Every row has a hidden score from 0 to 20. What is each row's score? 10 is about the middle. The score is a weighted sum of the row's numbers plus the product of two more (or one squared), each taken from its middle value.
 17 -28 -33 -28 -28 -35 -18 -14  -7  37  31  34  70  70  61  18 -10 -22 -20 -26 -24 -25 -23  -8 -> 14
 -4 -23 -19  -9 -19 -31 -15  -7 -40 -11 -28 -18   2  -4 -17  15  -7 -18  -9  -5  17  42  82 111 -> 3
-18 -27 -21 -22 -20 -38 -20 -37 -20   4  32  58  34  66  58  36  25 -10 -11 -17 -13 -18 -23 -26 -> 13
 13  39  41  12   8  -8 -13   7 -34  16  -6 -12 -19 -66 -26 -14  19  13  13  40  -7  10 -13   5 -> 12
  1 -25 -37 -36 -22 -37 -24 -45 -14 -16 -24   2  20  32  33  22 -14  42  60  44  30  -4 -18 -15 -> 5
 51  48  71  63  22  16   2  49  -5 -30 -20 -24 -31 -22 -23 -15 -28 -13  -8  -8 -12  -3  -9 -22 -> 14
 -7 -31 -21 -31 -27 -34  -9  -1  11  63  31  30  14  64  62  25 -21 -19 -13 -14 -19 -21 -22 -18 -> 10
 21  34  33  80  43  37  16  44 -26 -33 -30 -23   9 -39 -25 -11 -46 -13 -16   7  -8 -13 -13  -3 -> 8
-25 -22 -11 -18   4  31  31  57  30  -7 -33 -31 -12  33  27   2  11  26   6 -17 -26 -21 -21 -21 -> 8
 14 -27 -26 -41 -30 -44 -31 -24 -17 -20 -28 -11  -8   7  16   3  15   8  15  16  27  65  60  34 -> 13
-15   7  20  28  20  14  -7  -2  27  24  16 -11 -35 -38 -37 -13 -30  12   9  41  11  20  -8 -44 -> 8
  7 -17 -20  -8 -17 -32 -15 -41 -40 -13 -29 -18   3  -7 -24  12   4 -10  -2  -3  20  36  79 116 -> 3
 19  42  51  16   5  -7  -3  11 -24  20 -11 -21 -57 -39 -38 -12  -7  11  28  36  15   5 -10  -7 -> 13
  8  18  47  40   7 -16 -17 -50  -9 -22 -38 -34 -20 -26 -49 -23 -10 -20  -2  26  62  74  47  -5 -> 18
  9 -28 -32 -30 -29 -44 -17  14  28  38  15 -28  -1 -41 -46 -20   2  13  22  14  33  52  45  18 -> 10
-27 -24 -29 -29 -26 -34  -9  26   2  15  45  62  52  68  50   7   9 -23 -20 -33 -27 -23 -21 -14 -> 14
 40 -30 -24 -30 -24 -36 -23 -60 -36 -14 -31 -16  -3   2   6  11  15  22  18  17  39  65  61  -7 -> 13
-52 -23 -27 -22 -26 -32 -13  23  34  52  62  68  53  53   4  -5  12 -28 -17 -25 -15 -31 -24 -26 -> 12
-20 -17 -11 -26 -23 -16  10  12  59  17  50  51  -8  -6 -27 -20 -37 -21 -13 -20 -12   3  36  67 -> 16
 -4  83  68  38  32  22 -11 -10  24  16 -20 -25  -7 -39 -23 -12 -18  -9  -8   3 -22 -16 -14 -16 -> 6
-26 -24 -28 -26 -24 -39 -24 -31 -12  35  33  17 -25 -22 -39 -17  17  13  34  34  42  48  38  11 -> 12
 -8 -29 -20 -30 -26 -32  -6 -28   1  47  65  88  72  58  21  -5 -11 -26 -28 -32 -21 -19 -27  -7 -> 15
-40 -25 -31 -22 -26 -40 -20  25  10  36  22 -24 -12 -28 -34 -19 -16   7  15  26  56  40  46  43 -> 8
 16 -10 -38 -26  -6  12   6  19  20  29  54  50 -12 -16 -35 -14 -33 -16 -25 -32 -18  18  45  50 -> 10
 76  -1  25  17  39  40   1  14 -64 -37 -13  -6  24 -37 -10 -18 -33 -31 -28 -24  -3  25  33  37 -> 6
 31  41  61  74  25  22   4 -16  32 -27 -16 -28 -23 -26 -22 -17  19  -9  -8 -13 -24 -11 -16 -28 -> 15
-11 -20 -24  -6   6   9  14  67  23  26  29   9   1 -26 -36 -19 -62 -18 -10 -32  -5  18  41  53 -> 7
-29 -16 -22 -21 -19 -32 -18 -44 -53  -6 -13  12   7  34  22  12  57  52  55  22   0 -10 -16 -11 -> 10
-36 -20  -6 -13 -20 -12   4  15  48  60  80  93  19  13 -28 -19 -15 -24 -21 -26  -6 -27 -15 -19 -> 14
-13 -27 -24 -21 -23 -36 -18 -31   2  31  30  -6 -23 -24 -50 -21 -11   0  22  34  57  54  53  32 -> 10
-14  -7 -20 -27  -8  17   5 -27   4   3  65  50  -6 -12  -7 -14 -31 -12 -22 -21 -19  18  47  70 -> 13
 19  29  21  49  53  40  17   2   0   8 -14 -33 -22 -35 -31 -15   9 -18 -20  10 -31  -4 -12  -9 -> 8
-11  -3 -18   5  20  33  45  45  43 -38  19  29 -17  -8 -12 -15 -27 -19 -14 -14 -15  -5 -19  18 -> 14
 35  30   8  45  58  44  12 -15  33 -29 -17 -26 -19 -33 -37 -12   6  -7 -12 -13  -8 -13  -7  -8 -> 10
 16  48  67  69  24  17   0  33 -16 -42 -25 -29   3 -32 -39 -16  34 -16 -10  -6 -32  -6 -21   1 -> 7
-10 -24 -27 -23 -27 -44 -22 -39 -20   5  29  48  50  73  61  32  24 -12 -16 -17  -9 -21 -24 -17 -> 13
 -4 -14 -10  -3 -16 -31 -11 -35 -55  -2 -30 -18 -13   0  -5  17 -10 -18  -6 -10  33  39  79 107 -> 5
-49 -22 -20 -22 -24 -31  -9  25  35  36  30  27  56  63  47  11 -17 -24 -20 -11 -25 -27 -23 -19 -> 11
 40  62  30  22  29  14 -17 -50 -58   4  -3  19  17  28  58  20  -5 -17 -27 -32 -25 -22 -33 -31 -> 18
-21 -21 -24 -24 -22 -35 -19  -4  -8  16  38  34  36  52  59  39  15  -4 -12 -36 -21 -30 -21  -3 -> 10
 19 -18 -31 -22  -3  12  16  -7  18  73  43  25 -29 -27 -26 -21 -26 -16 -20 -27   0  16  39  43 -> 10
-13  19  18  22  11  -3   3  40  50   7  -9 -22 -41 -44 -32 -17 -11  -4  15  28  24  -4 -15 -13 -> 11
-86  11   2  16  32  50   7 -15  -5 -20   7  13  -2 -30 -15 -16  10 -26 -24   2  -6  24  43  29 -> 12
-63 -14 -14  -1  27  62  29   3  -7 -10 -28  -7 -16  40   0  -7  37  30   2   4 -21  -8 -19 -37 -> 7
 18 -23 -22 -13 -16  -9  23  36  40  68  68  68  24 -15 -33 -25 -26 -25 -10 -21 -17 -18 -19 -26 -> 13
 -1 -21 -10 -24  -2  24  10  10  48  46  33   3 -37 -24 -40 -21  -4 -21 -15 -17  -3  26  44  18 -> 10
-61  -2   7   4  17  34  38  54  29  19  34   4  19 -33 -43 -19   8 -15 -14  -6 -23 -18 -11 -18 -> 17
-55  -8 -24 -18  -3  11   3  19  66  55  41  22 -11 -11 -34 -20 -16 -21 -16  -5  -9   3  35  13 -> 6
-24 -17 -16 -18 -23 -34 -17 -23  42  53  72  65  56  20  11   6  -5 -19 -17 -30 -25 -20 -19 -21 -> 13
-24 -22 -35 -27 -23 -32  -6  43   6  13   4 -22 -18 -30 -30  -6 -13  27  19  36  43  40  37   5 -> 7
  8 -20 -31 -29 -20 -31 -22 -23 -50  -3  12  41   1  26  54  33  20  40  21  10  -1 -15 -19 -19 -> 14
 41  34  27  27  32  24  -5 -29 -16 -29 -18   6  -8  26  54  24  -8 -10 -19 -15 -29 -41 -31 -22 -> 15
 71  83  52  42  32  31  -8 -30  16 -24 -20 -44  13 -38 -23 -14 -21 -13 -18 -18  -9 -10 -16   7 -> 7
 11 -22 -24 -23 -20 -33 -20 -22 -14 -10 -26 -31  -1   2  15  24  41  47  36  35  43   3 -16 -43 -> 6
-29 -16  14   4  32  55  11  47  13 -13 -22  -6 -34 -14  -1  -9 -35 -25 -29 -15  12  27  32  15 -> 10
 -8 -23 -21 -24 -27 -37 -15 -35  -3  41  44  33  24  61  69  29   8 -15 -12 -33 -19 -27 -20  -3 -> 12
 48 -35 -36 -28 -27 -39 -14 -38  18  31  40  64  60  69  33  10   2 -27 -26 -33 -23 -28 -22  -9 -> 14
-16 -22 -29 -20 -23 -33 -21 -28 -17 -42 -28 -21  14  22  30  19  36  35  42  48  38  -7 -19  -8 -> 7
 36  48  63  41  20  -2 -17  13 -44 -52 -24 -27   7  20  45  22   6  -9  -5 -26 -20 -26 -29 -26 -> 11
 27  14  25  51  16  -6 -18 -53 -13 -25 -39 -38 -21 -29 -37 -26   7 -31 -14   5  42  71  63  25 -> 11
 -4 -17 -25 -29  -6  12  18   5  27 -16 -20 -39  20 -36   0  34  33  17  -6   9  21  -1 -24 -13 -> 9
-47 -15   5  21  37  48  21  -5   8 -22 -29 -36  11 -16  22  -2 -43 -23 -27  -6 -10  23  36  39 -> 8
-28   8 -11 -23  -8 -14  -8 -46 -57  26  34  15  -9  12  48  30   0  51  17  -7  -7  -4   2 -27 -> 7
-52  -9 -30 -22  -9   4  17  41  53  32  34  62  41   8  -6 -12 -20 -19 -16  -2 -27 -25 -15 -25 -> 10
-61  -2  -8 -24  -8 -19 -21 -47 -12  15  27  11 -15   6  40  22  25  37  27   3  -8   3  -9   3 -> 11
  3 -28 -31 -25 -25 -21  13  40  75  21  13  37  60  55  20 -12 -26 -31 -21 -37 -22 -25 -21  -7 -> 11
-19 -28 -23 -27 -25 -36 -10   3  39  48  72  98  40  43   3 -15 -23 -27 -18 -14 -19 -27 -21   2 -> 14
-26  22  33  47  16 -15 -18 -43 -15 -12 -34 -33 -15 -30 -54 -24 -27 -19   6  37  55  64  53  18 -> 13
-40 -21 -23 -21  -5  21  29  43   9 -13 -26 -29   1   8  41  19   6  15  20  -2 -24 -19 -23  14 -> 5
  8 -25 -14 -16 -22 -34 -11  24  63  20 -11 -24 -40 -12 -40 -20  14  12  25  21  41  33  18 -20 -> 11
 79  73  60  46  27  16 -12   0 -15  -9 -22 -21 -37 -27 -27 -11 -12  -6  -5 -10 -11  -1  -8 -20 -> 12
 10  13  14  24  20  14   9  95 -13 -25 -23 -24 -13 -43 -41 -16 -26  -3   3  38  24  -9  -8  -7 -> 7
-32 -36 -26 -19 -26 -39 -25 -13  42  36  17  -8  -6 -30 -44 -22  -6   5  33  26  45  50  39  18 -> 9
 50  41  41  32  -2 -23 -23 -57  14 -20 -35 -31 -31 -30 -36 -27   2 -13  11  24  64  50  18 -19 -> 15
 72  59  96  54  15  23  17  -7 -59 -10 -16  -1 -13 -30 -40 -12 -21  -6 -10 -10 -10 -11 -12 -21 -> 18
 21  37  41  26   5  -1  -7  32   5  11  -7 -13 -40 -40 -23  -8 -49   2  14  36  -1  10  -6 -12 -> 10
-54 -26 -26 -15  17  53  40  20 -35  32 -29 -27  -7 -13  15   8  -2 -10 -17   2 -10   9  39  16 -> 5
-15 -22 -16 -15 -22 -29 -19 -14 -66 -18 -26 -11  -2  19  21  20  22  34  38  57  51  12 -14 -32 -> 8
-33  14  28  42  14  -3 -13 -35  -1  -8 -29 -40 -46 -20 -39 -23 -16 -14   5  13  56  57  52  34 -> 11
 27   8  30  56  48  70  33  13  26   6 -20 -31  11 -31 -37 -22 -31 -27 -21 -13 -19 -22 -23 -13 -> 4
 -3 -17  -9  -5 -16 -29 -16 -55 -23 -20 -27 -20 -14  -4 -30  10  19  -5  -7  -7  34  42  83  96 -> 8
 39  44  50  80  37  26  13 -23   5 -39 -21 -32 -15 -42 -34 -14 -14  -6  -9   5 -10 -13 -14  13 -> 10
 -4  51  60  62  27  31  14  21   7 -20 -12 -24 -21 -36 -29 -12 -40  -6 -11  -1 -22  -4 -12  19 -> 12
-44 -32 -28 -52 -25 -15  10  -4  -1  23  68  38  42 -22 -15 -19  20 -26 -20  -6  -7  20  43  42 -> 18
 69  52  65  65  24  21  10 -33 -28 -38 -14  -2 -28 -28 -26 -13 -38 -12   0   0 -13  -1  -9  24 -> 13
-61 -20 -26 -40 -15   6  16  29   9  51  33  38  17  14  33   4  23 -14 -19 -12 -26 -17 -15 -13 -> 12
-18  26  16  23  14   1  -8  -5  63 -27 -11 -35 -10 -39 -31 -11 -25  18  24  31   2  10 -10   5 -> 7
-32 -23  -4 -18  21  52  32  33  -7 -53 -31 -26   9 -16   0   5   6 -21 -31 -10   5  25  35  34 -> 14
-48 -26 -16 -24 -21 -36 -19  -5 -17 -57 -33 -20  34   9  15   9  -7  22  18  30  27  56  51  13 -> 15
  9 -16 -19 -26 -22 -34 -20 -32 -33 -37 -29 -28  20  11  26  34  36  52  41  24  29  -7 -15 -12 -> 5
 63  -9  -8 -14  29  57  33   8 -54 -32 -21  -6  26  39  28   7 -10  16 -15 -19 -33 -26 -25 -29 -> 10
-25 -17 -10 -16 -24 -33 -14 -40 -10   2  52  62  38  77  66  25 -19 -13 -13 -27 -10 -18 -17 -23 -> 16
  1 -11 -14 -11  -2  17  17  31  25 -23 -28 -37 -18 -11  23  21  20  15  27  11  -7 -22 -26 -15 -> 4
 11  43  41  38  26  17 -11 -17 -27  -3 -30 -14   7  20  38  27  29   0 -21 -26 -33 -24 -31 -59 -> 13
-29 -33 -31 -34 -28 -33  -8  40  22  16  47  56  68  63  29   0   5 -27 -29 -22 -11 -26 -29 -14 -> 12
 24 -32 -17 -27 -27 -40 -25 -31  -8 -35 -35 -30   9  10  12  24  35  37  46  42  40   3 -14 -15 -> 6
-18  -7 -27  -7   2  28  33  34  13 -48 -30 -22 -21  33  37   7  21  30  -3  -8  -9 -19 -21  -4 -> 7
-14 -40 -24 -33 -25 -19   2  42  15  19  49  70  78  50  13 -13  -8 -34 -24  -7 -26 -31 -25 -19 -> 13
-42 -15 -32 -23  -4  10   9  37  37  52  43  38  -9 -25 -24 -16 -29 -21 -22 -14  -4  12  37  26 -> 9
-22 -18 -17 -23 -23 -33 -19 -31 -55   1 -27 -24  -7  16  18  22  27  37  48  53  47  -2 -15  -3 -> 4
 25  52  32  17  -3 -20 -13 -50 -50   1 -27 -12 -39   0  -4  14  48  67  18 -18  -4 -14  -8   3 -> 6
 -4 -15 -17 -26 -21 -31 -15  -1  11  66  90  70  38  25   9   7 -17 -17 -19 -23 -21 -24 -21 -30 -> 12
-24 -11 -10   4  24  54  29 -43 -49 -23 -20 -32   3  -7  11   6   4 -10 -21  -2 -24  31  36  59 -> 7
  0 -25 -27 -30 -13  10  23  56 -14   8  -2  32  43  71  54   3   5 -23 -30 -25 -28 -27 -23 -46 -> 13
-12 -20 -25 -19 -23 -35 -23 -11 -42  10 -34 -25   5   3   9  18  16  34  44  62  58   7 -12 -35 -> 4
 10  51  86  83  33  26   6 -37   6 -35 -20 -24 -14 -25 -36 -12   1 -10  -7  -7 -17  -8 -12 -18 -> 14
 39  80  66  38  24  41   5 -75 -41   7  -8 -12 -38 -20 -32  -6   0   0  -1  -7  -8  -8  -2  -3 -> 3
  2  36  11  59  45  39  17  13  40 -21 -16 -35 -25 -33 -38 -15 -11 -11  -9  -9 -12 -13 -12  23 -> 6
 26 -19 -56 -46 -27 -36 -28   8 -19 -34  -8  19  19  36  59  14  -4 -12 -14  29  27  22 -11  36 -> 10
-42  -6  -1  -1  14  33  15  30 -16  63  75  57  21 -38 -33 -19  -8 -13 -17 -20  -5 -14 -17 -33 -> 12
 -1  -2  -5   6  20  25  14 -11 -64  -4 -28 -31 -26  -8  27  29  38   7   6  21  -5 -16 -18   2 -> 2
 14   7  26  42  22   1  -9 -63 -26 -28 -32 -28 -30 -15 -39 -23 -36 -17   5  19  47  60  68  31 -> 13
  3  40  22  31  27  29  -3 -28 -58  -3 -34 -31 -19  17  40  32  21  17 -10 -10 -14 -16 -19 -36 -> 10
  8 -26 -27 -31 -22 -35 -23 -21 -14 -47 -26  -1  47  29  20  10  34  28  45  50  28 -14 -21 -42 -> 9
-24 -24 -22 -14   4  27  19  19  28   6 -27 -27  -8  -9  32  22  21  11  24   5 -12 -26 -25 -26 -> 2
-44 -24 -26 -27 -26 -39 -25 -34 -41 -39   0  33   7  20   0  -3  10   7  24  51  65  56  11   3 -> 14
 36 -12   0  15  16  23  11 -33 -17 -38 -31 -25 -18 -28 -44 -16   0  57  66  33  15   2 -19  -2 -> 7
  6 -36 -35 -32 -28 -29  -7 -13  50  42  22  19  39  59  57  21 -21 -25 -28 -28  -9 -21 -21   4 -> 8
  3 -29 -15 -20 -20 -38 -20 -16 -16 -29 -29 -19 -15  15  20  22   0  29  42  60  53   7 -13 -13 -> 6
-30 -17 -23 -27 -12  -3  25  49  27  13 -19 -18 -10  19  37  15  23  25   5  -7 -15 -23 -14 -36 -> 10
-18 -27 -23 -28 -20 -26  -4  31  60  83  53  17  10   9   4   2  10 -26 -15 -24  -2 -28 -20 -19 -> 8
  9 -11  -8  -8  15  34  27 -10 -65 -27 -24 -28  -9  -6  33  31  21  10  15  16 -10 -16 -15  -1 -> 4
  2 -11 -17  -7 -17 -31 -15 -61 -28  -7 -22 -22  -5  -4 -35  -9  29  21  -1 -21  28  36  81 105 -> 8
-60   3  -8  11  36  59  25   4 -15 -51 -21 -23   0  -8   3  -1   5 -17 -18 -29  -3  20  37  43 -> 8
-33 -26 -23 -25 -26 -39 -22 -19   7  26  29  47  53  59  53  38 -13  -5 -11 -27 -19 -23 -20   2 -> 9
 14   3  16  39  39  64  39  23  20  34  20 -19 -17 -23 -35 -23 -37 -19 -15 -16 -24 -16 -18 -19 -> 9
  9 -21 -18  -7 -21 -33 -18 -43 -25  -2 -25 -26 -10   0   8  13   7 -19 -15 -14  21  41  85  95 -> 5
 -9 -26 -38 -28 -28 -38 -24 -14  -5 -28   3  26  42  24  19  13  23  67  48  10 -23 -21 -21   7 -> 12
 12  -5  27  20  30  34  15  31   7  -9 -16  -9 -47 -50 -34 -14   2   4  12  14   5   0  -8  -9 -> 8
-18 -25 -32 -29 -28 -37 -16  26   7  63  19  21  56  60  49  16  13 -23 -22 -26 -22 -24 -23 -25 -> 8
-25 -24 -36 -30 -23 -43 -22 -30  25 -31 -34 -24  14  14  10   2   8   5  17  28  33  66  57  -1 -> 12
-11 -29 -30 -25 -25 -33 -20  17  21  17  12  -9 -22 -29 -43 -21  -3  17  22  41  48  44  37  14 -> 9
-26 -16 -15 -17 -21 -25 -10 -28  73  69  72  61  37  26 -13 -13 -38 -21  -7 -28  -6 -20 -13 -10 -> 10
 48  80  68  44   7  -3  -3  32 -32  14 -22   3 -47 -17  -9  -9 -36  -3  -9  -1  -4  -1  -6 -35 -> 11
 35 -41 -48 -50 -27 -13  12  68  20  29  25  32  66  14   7 -14 -39 -33 -23   7   4   7 -24 -17 -> 10
-53 -24 -31 -27 -18  -8  12  19  57  17   8  22  46  69  39   6   8 -22 -15 -37 -20 -29 -20 -19 -> 10
 10  42  42  41  27  17  -9 -73  -4 -29 -16  21   6  32  46  20 -13  -4 -14 -17 -27 -11 -24 -60 -> 15
 -8 -20 -17 -10  -9   1  20  40  28  73  87  56  -7  -5 -30 -21 -16 -25 -19 -25  -7 -18 -17 -20 -> 13
 23 -29 -35 -33 -27 -45 -25 -23 -25  24  35  -4  -3 -27 -39 -25  -3  -9  19  21  57  59  57  46 -> 10
 38  40  41  66  44  25  18  12  28  -1  -9 -19 -16 -34 -38 -15 -14 -13 -16 -26 -29 -10 -13 -27 -> 11
-35 -14 -16 -13  22  58  35  -8 -61 -41 -14  -2 -10 -10   7   2  -6  -5 -14  -1   6  22  36  55 -> 9
  4  19  38  39   9 -12 -15 -36 -36  -2 -35 -35 -35 -18 -37 -21 -12 -19   9  32  77  66  35 -31 -> 15
105  57  52  36  12  -6 -15 -62   0 -19   0  26  38  24  16  -1 -23 -22 -33 -26 -34 -35 -31 -22 -> 16
 55  67  73  61  30  13  -7 -20  30 -18 -14 -15 -21 -27 -29 -17 -17 -13 -17 -22 -16  -7 -12 -13 -> 14
-19 -12 -24 -19  21  68  39  23   0 -12 -31 -19  23  31  20  -3 -34  45   8 -41 -29 -19 -21   6 -> 2
-14 -29 -18 -34  11  53  42  14 -28 -34 -30  20  53  28   8  16  33   7 -18 -36 -26 -27 -25   7 -> 12
-11 -15 -15  -9  19  24  -5  14  39  59  67  26  -7 -32 -13 -12 -17  -8 -12 -15 -21 -10 -10  -9 -> 14
-14 -20 -36  -6  15  39  28  54  28 -40  -7 -31  -3 -15  -8  -6 -21 -22 -18   6  -8  18  30  34 -> 7
  4 -18 -15  -3 -20 -27 -11 -17 -37 -26 -24 -25  -8   0  -4  14  -1 -19  -9 -16  22  39  82 107 -> 3
 -5 -24 -20 -26 -14   8  22  13  20  13 -14 -31 -18  -2  37  27   5  16  15  19 -20 -24 -16   3 -> 5
 48  26  20  34  43  33  14  46  27  10 -22 -12 -36 -25 -31 -17 -33 -12  -5  -6  -8 -15 -17 -27 -> 8
-37 -14  -7   6  32  81  46  12 -28 -12 -21 -17  -2 -28 -33 -12   2  17  32  19   3 -12 -13 -27 -> 4
  7 -30 -28 -27 -25 -41 -19  -7  19  24  16  -1 -30 -25 -42 -24   4  -4  13  38  51  48  45  29 -> 11
 -2 -19 -17 -13 -21 -32 -19 -21 -45 -16 -30 -21 -11  -3 -23   7  46  42  47  55  60   9 -10  -8 -> 5
  6 -27 -21 -10 -19 -31 -16  -5   3 -39 -32 -20 -14  -5 -30  -2  36   2  -4 -13  27  38  80  83 -> 7
 44  43  42  75  37  24   4 -17   9 -22 -19  -6 -57 -15 -27 -12 -22 -10   0   3  -4 -10  -8 -16 -> 16
  4  -9   6  16  18  36  17 -18 -71 -25 -21 -20 -34   6  23  25  31   9  18  18  -8 -12  -9 -20 -> 8
 11  59  56  66  33  31  13 -16  26 -13 -13  -9 -37 -32 -20 -14  -4 -12 -11 -25 -12 -18  -8 -12 -> 13
-13 -25 -26 -24 -24 -16   5  27  51  27  16  41  37  67  47   3 -24 -24 -22 -20 -33 -33 -20 -14 -> 11
-36  -9 -13  10  31  48  19 -17  12 -54 -21   5 -13  -9   9  -7 -31 -20 -11   2  -6  20  34  58 -> 9
 -4 -23 -31 -24 -25 -34 -22 -47  -5  43  40  14 -29 -22 -46 -19   9   7  23  28  38  43  50  28 -> 12
-51 -23 -23 -21   0  32  36  32   4   1 -27 -35   2  33  34  18  26  19  -8  -8 -22 -29 -20   4 -> 5
 46  52  92  59  23  25   4  14 -19 -26 -26 -20 -26 -31 -31 -14 -17 -12  -7  -1 -14 -15  -7  -4 -> 14
-39 -19 -11  -5 -19 -30 -12 -31  -9 -24 -26 -19   0  -8 -35  -7  34  17  -6 -13  27  35  83  96 -> 11
 33  33  20   7  10  33  16  24  46   5  31  16 -28 -35 -14 -19   0 -18 -12 -17 -19 -22 -21 -26 -> 12
 -6 -15 -27 -26 -10 -11   3   1  17  18  16 -18 -14 -34 -25 -13 -29  32  35  48  41  32  -2 -29 -> 4
 31 -18 -17 -15 -23 -35 -20 -34 -43 -25 -29 -14   3  18  14  23  34  44  54  49  17 -10 -14 -30 -> 9
-18 -23 -30 -31 -28 -33  -9  10  25  40  55  59  45  61  27  -1  26 -30 -14 -25 -32 -28 -24 -28 -> 14
 38  31  61  77  35  26  14  18   7 -25 -23 -28 -26 -32 -22 -15 -15  -8 -10 -16 -24 -17 -12   0 -> 8
 -9  44  53  48  20   4 -12 -26 -54 -23 -33 -19 -24  17  33  23  38  16   1 -16 -17 -17 -17 -29 -> 13
 47  92  56  45  34  26   1   8 -46  10 -20 -16 -22 -30 -25 -11 -33  -5 -14 -20 -20 -11  -1  14 -> 7
 -2 -20 -24 -14 -22 -40 -20 -37   0  -5 -22 -34 -15  -2  -3  15  37  48  44  49  43   3 -10 -14 -> 5
-13 -23 -22 -27 -25 -35 -20   4  49  27  26  14  23  48  51  29  17 -12 -24 -21 -15 -28 -23 -14 -> 8
-52 -19 -32 -19   4  42  39  22  10 -34 -14  19   9  26  -1  -7  15  36   5  20 -34 -15 -19 -15 -> 3
-20 -28 -21 -30 -25 -27   0  23   7  25  24  32  70  67  49  12  16 -24 -23 -44 -23 -33 -28 -17 -> 10
-19 -13 -16 -10  -2  31  32  32 -17  -5 -30 -10 -40  18  40  23  11  26  12 -27  -8 -20 -16   6 -> 6
 -9 -27 -37 -31 -23 -33 -11  19  18  44  25  33  43  55  55  28 -13 -11 -24 -27 -19 -25 -22 -20 -> 9
-53 -26 -24 -28  -4  34  34  44  17 -35 -23  -1  48  29  15  -4   4  36   1   5 -23 -21 -27 -19 -> 5
 10 -12 -23 -22 -15  -9  18  65  63  44  55  27  24  10 -12 -16 -39 -25 -14 -37 -22 -21 -20  -2 -> 11
-49 -30 -23 -27 -25 -35 -20  22   0  49  17 -22  -9 -27 -47 -20   8  10  18  29  37  43  41  43 -> 9
 64  82  39  24  23  19 -10  13  42 -28 -26 -31 -16 -29 -41 -12   6 -15 -11 -23 -10  -8  -8  -1 -> 4
-34 -24 -30 -26 -30 -36 -15  -9  42  42  27  30  33  58  58  20   9 -17 -23 -26 -10 -21 -21 -17 -> 11
 -5 -30 -27 -18 -22 -37 -16 -28  44  56  11 -23 -21 -23 -36 -21 -15   7  20  33  47  44  35   9 -> 9
 39  43  35  18   7   8   9  -9  12 -14 -13 -27 -55 -40 -10  -9   6  11  26   5   5   5 -14 -13 -> 13
 -2 -33 -28 -30 -28 -38 -18  -2  17  33  36  47  20  41  47  36  22  -8 -16 -29 -14 -20 -25 -25 -> 10
 34  -7  -3   5  14  31  15 -12   4 -18 -33 -32 -41   5  32  20  12  24  25  -3  -6 -19 -21 -34 -> 10
 48  33  33  65  53  36  13  -5   6 -43 -13 -34 -24 -31 -22 -16 -27 -13   0 -20  -2 -11  -7  12 -> 8
-40 -21 -22 -12 -20 -27  -4   7  -1  73  90  83  71   1 -39 -22  -6 -28 -17 -20  -8 -18 -16   4 -> 12
  0  30  41  19  -1   5   6  29  44 -27 -21 -21  -5 -43 -29 -13  19  21  24  12  -5 -12  -8 -57 -> 14
-12 -24  -9 -15 -22 -33 -17 -16 -26   0 -30 -25 -15 -11 -34   5  26   9   1 -10  24  47  87  83 -> 9
 34  89  57  29  33  37  -2  -7 -61 -16 -14 -16 -14 -34 -30  -8  -1  -2 -10   1 -18   6  -6  -7 -> 5
-10 -12 -11   7  14  30  14  19 -23 -25 -33 -30   6 -26 -24   1  21  84  52  -6  -5 -13 -23 -17 -> 6
-20 -22 -33 -26 -24 -36 -27 -28 -44  13  23  38 -16   1 -13 -12  -9  17  34  61  72  33  -4   3 -> 9
  1 -21 -25 -26 -28 -35 -24 -54 -13  10  45  33  -8 -24 -34 -22 -19   2  18  20  52  56  63  33 -> 15
-63 -23 -22 -27 -22 -34 -14   9  16  34  46  70  43  68  44   8 -14 -22 -20 -26 -15 -21 -17  -4 -> 13
-45 -14 -22  -8   1  21  24  62  20 -13 -23 -26 -16  -1  23  23   6  14  20  -7  -3 -24 -19  -6 -> 5
-44 -24 -26 -23 -26 -42 -21   3 -23  20  37  47  52  66  61  27   6 -16 -21 -19 -13 -19 -24   3 -> 11
  5 -25 -27 -32 -25 -37 -20   5 -14 -35 -30 -10  32  28  36  17   5  42  49  46  16 -12 -21 -35 -> 8
 -8  -7  -3 -21  -8 -13 -11  18  27  -1  24   2 -31  -5  36  20   7  32  10 -10 -23  -4  -6 -15 -> 12
-48  -2  -2  10  22  30  11  39  -3 -24 -26 -33 -11  20  29  10  32  30   1  -3 -25 -25 -10 -33 -> 11
 13  26  35  15  14   7   9  14  28   3 -16 -31 -20 -48 -27 -12 -31  16  18  41   3  -5  -8 -36 -> 8
 45  33  -7 -10 -22 -27  -9  13  64  67  57  34  -4  -5 -29 -20  13 -29 -20 -38 -20 -22 -23   4 -> 11
 11  44  25   2   2  10  16 -50  34  -2 -19 -29 -18 -48 -32  -7  25  34  21  16  -4   3 -17 -16 -> 7
 54  37  57  72  38  30  16   7 -26 -31 -14 -24 -29 -25 -18 -13 -30 -10 -13   2  -8  -6  -3 -29 -> 16
  3  -7  -8   7  32  66  56  15   1 -13  -1  26  -6  -8  17  -2 -14 -12 -15 -22 -23 -25 -19 -37 -> 11
 24 -31 -33 -29 -25 -36 -14 -11  31  32  21  14  -6 -16 -24 -12  11  34  54  49  17 -14 -19 -33 -> 10
  1  41  38  48  24  19  -5 -24 -53 -42 -25 -11 -17  18  38  25  31   7  -5 -13 -13 -17 -21 -41 -> 16
 -4  -1  10   7  14  34  28  63  12  46  39  30 -15 -35 -33 -14 -44 -11 -16 -15 -15 -11 -13 -16 -> 11
-39 -20 -14 -19 -24 -32 -20 -13 -99  -9  -7  16  55  32  -5  -2  11  32  56  60  24  -7  -8 -10 -> 8
 32   5  24  48  15  -4 -13 -46 -42 -33 -36 -21 -17 -26 -38 -26 -24 -25  -1  23  59  72  62   7 -> 14
 27 -21 -14  -7   8  21  22   0  30 -20 -27 -44 -18 -14  18  28  15  24  20 -13 -17 -15 -13  -8 -> 4
 -7 -22 -33 -13  -2  21  23  87  23   3 -31 -34 -16  28  18   2  14  21   2 -14 -22 -20 -15 -12 -> 6
 50  84  73  30  18  32   8  18  -6 -23 -26 -18 -26 -36 -30 -15  -5 -16 -18 -26  -3  -7 -14   7 -> 13
